Each path below is one point turned by a fixed rotation once a step. After each direction that follows a path, write how fast that rotation turns it, in degrees per step (0 if it stays still).
Each turn is a multiple of 5 degrees from 10 to 175, or 0.
Each row of a path follows its step; steps can be skipped.
Path 1:
step 0: [ -6 -23  -4   0 -39  -9 -14  29  14  -1 -18 -16  36   8 -11  -7 -13 -10
  32  29  -6 -33  18  -8 -32  -5   2  -3 -28 -15  -1  25  -4  55 -22  14
  26]
step 1: [ -9  10  -3  27  13 -10 -12 -30 -16  37  19  26 -19  16  -2   3  24  10
 -17  21 -20  23 -11  34   8   3  31 -38 -18   1  14  35 -22  20 -34  14
 -22]
step 2: [ -7  16 -14 -16 -15   7 -19  24 -27  10   3  30  19  12  43 -26 -19  15
  21  32  46  -5  -8  -9 -11 -36  13 -17  28   4  -9  11 -15 -11  18 -42
   2]
step 3: [-27  16   2 -39 -11 -35  -7 -30 -16   8 -10   2 -10   4  -1  21  -2  46
  13  -7  22 -21  11  17   2  36  10  -1  -9 -30  22 -31  15 -22 -38  14
  24]
step 4: [ -4  46   6 -13  26 -19  30  16  -5  27  -7 -26   3  38   8  12  11 -28
 -23   6  -3  31 -13 -14 -40 -19 -37 -22  28 -14 -21   2  15  -5  -5   7
  15]
step 5: [ 22  -3  -3 -14   3  10   3  24  12 -16  -8  25  -8  -8  22  33  33 -31
 -27  -8  20 -51  -3  18  -9  19   4 -27 -39  31  10 -11  20 -33  -1 -24
   2]
step 6: [ 34 -14  -9  -1  -3  23  15  -2 -31  -3  -8 -31 -19 -24 -20 -31  31   0
   2  32   9   5  39  12 -11   8  12   2  17  -9 -27  12  35  -3  14  36
  42]
step 7: [  7 -22  -5   0  16 -15  -1 -15  -6 -18  18   5  28  -1  29   1  13   2
 -32 -38   9  53  -5  10 -27   9  15  20 -49 -17  -9  26 -14 -28  26  13
 -18]
step 8: [ 11  10 -15 -10 -10  14  15  24   7 -20 -29 -20 -35  11  19 -17  -5  12
  39  36 -14  -2 -23  32  10 -27 -16  38 -43  -8  -7 -23 -11   2  32  -8
  -6]
step 9: [-45 -25 -17 -37  33   6  -9 -23  20 -11   2  -7 -10 -18   0 -15 -28 -25
 -12   1 -10  -8  28  40  -8   2   0  13  19   5   0   0 -16  -7 -32  41
 -35]
Speeds:
[ -1  -8  -5  -6  12   1   6   3   0  -3  -3  13  -7  10  10   0   0  -3
   0   0 -17  -6  -1 -17  -2  -1  -3   5   3  -5   2 -11  -6  -3  -9   8
  10]
70
[ -9   2   1   0  -8  -8 -13  -7  -5  -2  13  -4 -12   0   9   3  -1   0
  -6   7   0  -7   6  -8  -5  -8  -5   3   2   1  15   4  -6  17   4  -1
  -3]
35
[ -3   6 -12   3  -1  -2   3   8  -1  -9  -7  -9   1   6  -4 -11  -3   6
   5  14  -4   3   4 -12  -1  -5 -10  -7   5   2 -14   5   5   7  11  -6
   9]
175
[  2   0  -3 -11   8   1  -2   3   2  -7  11 -13  -6  -7  12 -11   3  -9
 -11   1  -2   0  -8   6   5  14  -4  12  -4  -3  -6  -4   8  -2  11   2
   1]
25
[-15   1 -14   3   7   1 -13  -7   6  -2  -5   8  -3   5  -6   3   6   7
  -4  -5  -5   0   8  -1   3  16  -4  -9  -9   1   6   3   5  -9   8   0
  -8]
175
[ -1  -7   8  -3  -6 -13   1   2  -1   8  -6  -8   5  13  -4   3  -9   3
   2  -7  -5   4  -5   0  -4  -1 -14   7 -14 -17   6  -3   8   0   7  -1
   0]
90
Path 2:
step 0: [ -5 -20   9  23  -8  35  -4  -8  14   8  15   7  -6  -1 -28   7  33 -24
   8   4 -21 -32  18 -28  18 -25 -22 -39 -42  32 -14 -15  13  20   6  -1
  39]
step 1: [-22 -25   0  21  19 -10  -9 -24 -10 -25  -1  12 -41 -16 -26  21  37 -30
 -12  -8 -23 -20   1 -43 -16  17 -15  -9 -23  17  -8  10  -3  32  36  12
  16]
step 2: [  0  -2   1  42   3  -9 -17 -25 -19 -18  19  32 -15  -8 -12  24  -4  18
  25 -18  -3 -13 -35  -8 -15  31 -28  32 -23   9 -18   4   2  56  21  16
   0]
step 3: [  3  12 -17  -3  -7 -10 -17   1  41 -18  21  46 -16  -4  12  42  -6   9
  29 -26  23 -17 -24  17   2  -6 -17  21 -30  42 -26  -1  11  19  -3  27
   4]
step 4: [  1  -9 -19 -22 -11 -41 -27  18  40  20  13  57  -6   4   7  20   7 -23
 -14  -8   1 -42  -8  -5 -28 -12   1  21  15  16 -26  12 -21   1  -5  26
  -7]
step 5: [ 19  16  24  -4 -14   2 -33   7  34  25  21  42  38  27 -22 -22  10  -4
 -26   7  -4 -25 -26 -19 -46  -3   3  27   5 -10 -24  12   2  13  -3   2
  21]
step 6: [ -1  36   8  -1 -10  45 -14   8  54 -14   9  10  -9  28 -26 -27   7   9
 -22 -14  32 -10   2 -36 -38  -4  10  -3   9  10   0  21  30   4  16  11
  21]
step 7: [ -1   1 -35  22 -22  28  -1  19   3 -10   7   8 -36  37 -10 -10   7  33
 -33 -28  18 -37  13 -30 -31   8  -7 -37  32  -6   3  10  -6  18   4   7
 -10]
step 8: [ 44 -13 -38   1 -20  30   7   4  -6 -14  29  -8  -5  36 -21   6  22  21
 -17  -6  -5 -22 -22  -4 -11  32 -21 -37  -9  -1 -14 -17 -13  29 -36  -1
  15]
step 9: [ 27  -6 -53 -15   9  28  12 -14  24 -15  -3 -16 -27   0 -32  -5   7 -34
 -15  17  -8  -5 -18  15   2  39   1 -10   0  34 -16  -7  -3  29 -15  34
  29]
Speeds:
[  0  -5  10  -3   8  -4   9   0  -9 -15   4   2  -9   4   9  -3  -4  -8
   4   2 -12  -9   1  11   2   3  -2   7  -4   8   3   9   6  13 -11   7
  -1]
45
[  1   9   8   2   9   5  -5 -11   1  -7 -14  -3   2  -4 -12  -9   1  -6
  -6   7  -3  10 -11   1  -6  12   4  13   4   0   0   6   1   5  12  -2
   1]
90
[ -3  -9  15   7   3  14   6  10  -1  -8  -5   0  -3  -9   4  -4  -1  -4
  -4   0  11  -6  -1 -18   0  -7  -7   0   0 -12  -5   5  -1  -1  -4  -6
   7]
60
[ -6  -7   7   2   7 -14   5  -5  11   7 -10   4  -7  -6  -2  -2  -3   9
  12  -6  -9   6  -3  -1  -1   1 -17  -1  -9  -2  -2  -3  -7  -4   3   9
   9]
35
[ -5  -7  -6   0   7   4  10 -10  -1   0   5 -15   1  -8   3   7  -6  -7
   1  -4   4  -5  -5   7 -12   2   0 -10  -4   3  -5 -12  -6  14  12  -9
   2]
45
[ -2  11   0  -2   1   9   2   1  11 -15   0   0  14  -7  -2   2  -5   4
   6  14   4   5   2  -3  -1  -5   4  -9 -15  12   6  -3  -2   1  -8  10
   4]
125
[ -3  -2   0  19  -3   0  -9   5  -8   3 -10   2  13   3   4 -11  -6  13
  -7   4  -5  -9  -7  11   5  -8   0  -2  -2   3  -5  -4  -4  10   0  -2
   3]
135
Path 3:
step 0: [-11  35 -24 -17  16  -9  36 -23 -14   2  -6  39  13   7  12 -25 -14  24
 -39  40  11  -4 -25  17  14 -22 -20 -28  30   9  20  42   7  28 -11  -8
 -14]
step 1: [-13  -5  23  -5  15  19  15  13 -37  -6  -9   0   1  17   0 -12  34  48
   5  36 -35  21  -2  20  24 -20 -16  13 -10 -14  -1 -47  16  28 -23 -50
  -1]
step 2: [ 46 -17  30  21  -8   8 -10 -10  26 -22  19 -12  13  -8  -3   6  -3  41
 -16  -4  -4 -16   4 -11  -2  35 -15 -18  23 -19 -63 -35  12  -3 -42  -9
  -3]
step 3: [  6   8 -14  19 -42 -35  41  31  29 -18   9  32  -5  21  26   4  -7   2
 -11   0   2   0  -3 -10  19   6  -6  -3  33 -12 -19  16 -25 -42   2  -2
 -61]
step 4: [-11 -14  18   3  -5  16   3   0  -4  31 -16   9   9  -4  52   2  14 -17
  -8  34 -59  -1 -12   2  30 -15 -23  15 -30  20 -21  43 -32  15  12  -2
 -32]
step 5: [ -4 -19  11   1 -19  -6   0 -32   4  25   2  -1 -20 -43 -45  25 -23  10
   2  -4 -67   6  -4 -13  33 -10 -26 -31  -6  -9  -3 -13  36  33  -2   7
  -2]
step 6: [  6  -1 -44 -14  -9   8  -5 -19 -13 -18  12 -13  -7 -13   8   0  10  -4
 -20   9  -3 -10  -6 -22  16  36 -32 -41  43 -17  12 -24  39 -41  44 -33
 -13]
step 7: [  2  -8 -58 -31 -29  -7 -10   7  -6 -24  -7   2  21  -5  53  21  16  24
 -13  19 -14  36  41 -20   2  -4  -5  21 -28  -4 -15  -2 -23 -30  -6 -16
  22]
step 8: [ -2  -4   4   6 -24 -29 -25 -17  18  -8  -7 -13 -25  18  -6  -1  -3  29
 -16  20 -22  10  -9 -32  27  46  -4  -8 -18  33  15  31 -40  29 -42  26
  29]
step 9: [ 10   3 -15   6  18 -32   3 -17 -13   2  20 -13   2  61 -41   1 -19 -31
 -41  30 -19 -11  16 -12  29   1 -18  16  21  -8  36   2  26  17 -10   6
 -37]
Speeds:
[  5   5   4  11   0   2   2   5   7 -15  -5  -3   4  12  -5  -6  -1  -2
 -12  12   6   6  -1  -9  -2  -9   1  -1   0  -5   5   2   0   5 -10 -12
  15]
45
[ -6  -1  -9 -15  11  -6   0  -9 -12 -10   4  -8   0  16 -11  -1   4   5
   3  -3   0  -3  -3   3  -7  -3  -4  -3   2  -6  -6   6 -13   2  -7   5
   3]
35
[  7   5   7  -3  -4  -5  -3  -3   0 -10  11   9  -5  -5  11  -3   8  -1
   0  -3   0  -1  11  -7 -24  -7  -8  -6   0  -3   6   5  -1 -10   1   1
  -6]
95
[ -5  -1  -5   6   0   5   5 -10 -10  -2   7   3  11 -12   4  -4  -5   5
  12   4   1   2 -11   1   6  -8 -10  -3   0  -5   9   3   7 -11   2   4
  17]
60
[ -2  -9   3  -1  -1  -2  -4  -4  -8   5  -8   7   3   6  -7   4   7   4
  -6   6  -6  -2 -13  -5 -12 -11   1   1   4   3   6   1  19  14   9   6
  -5]
80
[  3 -13  -9  -6  -3   5   7  -3   6  -7  -8  -5  -2  -5  11  -6  11  -4
   7   7  -8   1   4  17  -3  -7   8  11   8  -2   8   5  -3   4  -4  -5
  -1]
115
[ -1   3   2   7   0   6   6  -2  -8   6   8  -5  -6   6   2   3  20 -12
   1   1   5   0 -10  -7   2   8 -12  15   1  -2   7  -9  -7   0   3  -6
  -2]
140
Path 4:
step 0: [-18  -1 -11  -6   6  28 -13  12  24  33   3  -4   7  11 -28 -32 -15  17
  47 -15 -41 -30  16  18  -2   2   7 -14 -17  -8   1 -15  -1 -13  17  36
  21]
step 1: [ 13   9  10  11  21   0  23   2  30  50   7  10 -27  -2 -23 -24  -9  -4
  -6  21  -9  -3   4  19  -9 -27 -24  15 -12 -23  16 -49  16 -26   3 -16
 -17]
step 2: [ 39  15   3  10 -20 -26 -29 -10   7  28 -17  13  -5   9 -24   0 -22 -25
   2   7 -13 -36 -15  -1  24   0 -25  13  -6   1  -6  19  43 -26 -29 -17
  15]
step 3: [  9  25 -13  12  -9  -6 -30   6  19  31   1 -35  -5   4  32  15 -17   1
   6   7  -3 -24 -12  21 -58   3 -15 -30  -2   7 -28  -6  11   5 -26  -4
  29]
step 4: [-21  10 -19   3  27  11  18  25  28 -10 -12  -1  45  -1 -17  12 -33  -6
  30   9   4 -51  12  25  -9 -26  -7 -12  -2   0  15 -21  -5  -2  -8  -4
  31]
step 5: [-15 -19  14   8   1 -25  -2  11  14   7  34  30 -13  26 -20 -16   0 -37
  15  28  16 -12  -1  49  -3   1 -14   7 -42 -18   4 -24 -18  -8  -8 -15
  15]
step 6: [ 10 -14   8  12 -28   9 -35 -19  38  17   8  22  -6  10 -21 -37 -28  -9
   5 -39 -12 -35  18  24   3   1   1 -19 -20  -8 -20  17  12 -18 -13  16
 -18]
step 7: [ -5   1 -20  -7 -13  35  -5  -4  49  49  -6 -34 -16 -11 -12  -8   1  21
   1  20 -22  -6 -22  34 -18   9 -10 -18   7   1   9 -19  20 -33  -8 -10
  -5]
step 8: [ 41  20  -4  -7  26 -16  17   3   4  22 -13 -16  19   0 -25 -27 -29 -30
  32  16   2 -16  -6   0   0 -14 -12   1  14  23  14 -18   6 -47 -19 -22
  18]
step 9: [ 18  14  -5  30  -5 -46 -21  16  -3  32  14   8 -18  22   0   3 -19 -15
  46  16 -30  -6  -4  19  -6   4 -10 -11 -13 -13 -18  -8   9  18   2  -2
  48]
Speeds:
[ -6  -7   1  -7  -2   1  -2  -1  -4   0  -3  -2  -4   1 -11   5 -12   5
   1  -8 -10  -9   9   0   2  -3   5  15  -1  14  12  16   1  -1   1  -3
  12]
175
[  2  -7  -9   3  10  -3  -5   7   4   1  12   3  11  -1  -6   0  -9   3
  -6  14  -8   8   0  -9   0  -5   8   6  -1   0 -10   0 -15  -2  -3  10
   6]
80
[  2   8  10  16   1  -6   2   7   0  -8   0  -9  -7   1   4  19  -5  -2
   2   2   2  -5  -2 -11   0  -4   0   4   6  -3   3  -5   7   5 -15   5
  11]
55
[ -3   3  -2 -16   3   3   2   1  -8   2   0  15  -3  -5  10  -5  -1   5
  -5  13   3 -17   6  -3  -5   0   1   4   5  -9  -8   3   7  10 -11  -4
   5]
45
[-14  -8   9  -7   7  -1  -9  -1  -1   8   2  -7  -7   8   5   5  17   0
   0  13  -3  -3 -14  -2   0   9  -3   0  -5   2   2   1   1  -6   6   6
  10]
160
[ -2   3  -2   6  10  18   7   5   5  10  -4   5   8   3   4  12   0  -3
  -1   6   0  -4  -1   6  -7   1  12   8  11  -4  14   0  -1  -5   8   0
 -11]
110
[ -4   7 -12  -4  -3 -10  12  -6   0   7   2 -10   3  -6  -8  -8   1  -7
   6   0   8  -9  -3  -9  -6   9   7   5  -4   0  11  -7  -5  12   2  11
   0]
90
[  0   4   3   0   6   5   3   4  -8  -8  10   4   4   6   1  -7   7   0
  20   2  -2   5  14  -5  -5  -7   3  -4  -2   0   6 -11   4  -2  11  -6
  14]
85
Path 5:
step 0: [  8 -19   0  -5  -1   8   6 -23  31  22 -69 -20  13   5 -40 -30   1   1
 -18  31   4 -28 -33  32  -9  -4  26  -2 -19  -3  13  -8 -14  13   0 -12
   0]
step 1: [ 17  -3  39 -22  24 -36  -4   6   4  39 -24   8   1   8  10  -6  36 -33
 -29  19   3 -29  -3   0  22  -9  16   2  -2  49 -25   4  15   4   7 -22
 -26]
step 2: [ 16 -48 -13 -14  -9   4  -6 -25 -14  10  18 -36  -3   5  12  -3  -2  -4
 -29 -13 -24  -5  -3 -12 -14   6 -23   8  18  38   1  -3   0  21  15 -45
 -59]
step 3: [  6  10  29   3   7  27  17  -6 -17 -33  14 -26 -24   3 -13 -33  -5  -8
 -15  31  23  11 -38  -4 -39   1 -19  19  13  17 -17 -44  26   5 -13 -25
 -12]
step 4: [ 38 -21  29   5   7  16  32  -3  12  36   9  -4  17 -18  -9  27   6   5
  -4   6  -7  36 -13   9 -13  -5 -27   6  -7  -7 -55 -32  42  16   7  20
  10]
step 5: [ -8 -15  14  16   7  16  27  -1  11   6 -14 -37  13 -12  -3  -7  36   0
 -26  18 -20  -8  31  21 -29  -2 -23  31  10 -46  -1  36  26  -7  41   7
  -4]
step 6: [-10   9  -6   0   1 -44  21   8  25 -12  -5 -29  -5  -7  52 -17  19 -15
   6   5   5  14   8 -18 -13 -44  -7  36  24  -3 -17  22  32 -14 -33  18
 -18]
step 7: [-26 -52 -32  19  -4   0  29 -11  20 -19  48  -5  19 -33  24  27  21  -4
  10  -3  10   4   4  18   4 -12  14  -5  30  -4  15 -27  17   3 -29 -10
  -6]
step 8: [-13   2  26  12 -17  41  -3 -12  24 -24  34   7  26 -15   2 -28  42  -3
  32   6  38  11  23  -1  18   1 -26   7 -17 -13   6 -14  -7 -45 -10 -15
   6]
step 9: [ -1  -7   7   0 -41  -6   6 -22  19 -28 -15  14  44   2 -10  16  -3  24
  54  27   0  27   1 -11  37  -9 -22   4 -20   8 -10  42  25  16   0  10
   6]
Speeds:
[12  6  6  5  1 -2 -6  4 10 -3  6 -7 -3 -6  2 -8 -1  8  7  1  9 11 -3 16
  7 18 -2 -5  5 -4  1 -6 -4 11  1  1 -2]
80
[  1  -3   1 -11   1  -1   2   5   1   5   3  -6  14   0   4  25  -9  -2
   1  -5   0  10  -8   2   2   5   2  10  -6  -4  -2   8  -6   7  -8  -9
  -3]
145
[ -6  -8 -11  -2 -13 -17   1  14 -11 -11   5  -7  -3   6  11  -7  -6  -2
  -2  -1  -1   2  -4  -8  -7   3  -1   4  10   0   0 -10  -5   6   1   0
   0]
90
[  7   8  -9   1   6   7   1  -4 -19  -3  -4  11   6  -2   2   4   0  10
   2   9  10  12  -4  -8  -5   4  -5  -3   4  -1  -8   1   1  -1  14  -4
  -9]
55
[ 17  -9   4   1  -3  -3   2   0  -7   7  12   9  -1  -3   7   6   8  -3
   4  -6  -8  -5   3   6   3   3   6  10   5  -2   4  -6  -5 -13  17  -6
   8]
120
[ -5  -3   6   0   7   1 -13   9   6  -5  -9  -2  -3  -2  -1  -6  -1   3
   2  -5  15  -5 -15  -3  -6   3  -1  13   2  -4  -4   6   2 -17   2 -10
   7]
140
[  0  -5  -2 -13   4  -6  -2   3  -3   1   2   7   2  -9 -15   1   3  -6
   0  -5  13   0   1  -1   2  -3  20  -2   6  -7  -6 -10  15   8  -1   5
   0]
115
